One turn moves every row onto another: examples first, then more rows asked
Q_138: [-12 -38  35  14  28  47 -13   3   2   0 -33  -5]
Q_622: [-32 -42  38  -3  -9  22 -35  26   3  -9 -12  -6]
Q_982: [-22 -34  23  17 -13  34  23  29   6   5 -15  -4]
Q_913: [-36   6  22 -13  -9   8 -27  31  -5  -6 -37 -11]
Q_142: [-38   8  15  -3   6  32 -21  22 -11  12 -37 -15]
Q_397: [-24  -9  38   0 -22   3  13   2 -16   2 -57  16]
Q_225: [ -7 -11  18   3   2  25  -6  15 -51  11 -24  -7]
Q_626: [ -8 -26  20  10 -25   2 -17   1   8   1 -56  26]
Q_515: [-14 -42  34  -4  10  26 -17  22  22   4 -60 -11]
Q_905: [-20  -5  19  13  -3  21  26  30  -8 -10 -23 -16]
Q_115: [-52 -30  36  -2 -20  27 -24  19   6   7 -24  -2]
Q_25: [ -4  -4  10  -9 -10  16  -9  29 -36  24 -39   2]
Q_806: [ -4 -56  39  -4 -16  13  -2  18   3  13 -59   7]
Q_22: [-35 -38  32  -6 -24  20 -28   6  -2 -21 -16   9]
Q_861: [  0 -52  24   0 -11  31 -17  25 -27  19 -14   6]
Q_754: [  9 -33  35  -5  -5  -1   4  16 -24  -5 -61  -3]
Q_779: [ -4  -3  -4  -6   1  37 -15  10 -29  17 -37   6]
Q_286: [-29 -19  22  16   0  32  16  30  12  -9 -17 -17]
Q_464: [  0 -25   8  15   1  27 -26   4  16  12 -56  17]
Q_126: [-20 -15  47   7  12  11  -5  -1 -15 -33 -37  -7]
Q_869: [ 11 -25  15  19  16  20 -30  -1  -2 -14 -42   4]
Q_341: [-13 -20  19  15 -16  22  33  28 -12   4 -21  -3]
Q_636: [-41   4  10 -14 -17  23 -25  12   4   0 -42   5]
Q_669: [-22 -49  39   4 -24  21  -9  12 -34   7 -11   7]
Q_79: [-15 -31  27   7  -4  40   7   5   1  34 -52  19]
Q_54: [ -2 -19  30  -5  21  12 -12  19  -5 -13 -62 -20]
Q_327: [  1 -45  18   1  -7  35 -18   2 -34  -3 -11   9]
Q_296: [  4 -26  26  14  -9  -3 -22  -4  -9 -26 -44  13]

Q_22 turns into Q_636
Q_397 turns into Q_79
Now these:
Q_464 turns into Q_869
Q_905 turns into Q_341
Q_913 turns into Q_25
Q_515 turns into Q_54
Q_669 turns into Q_115

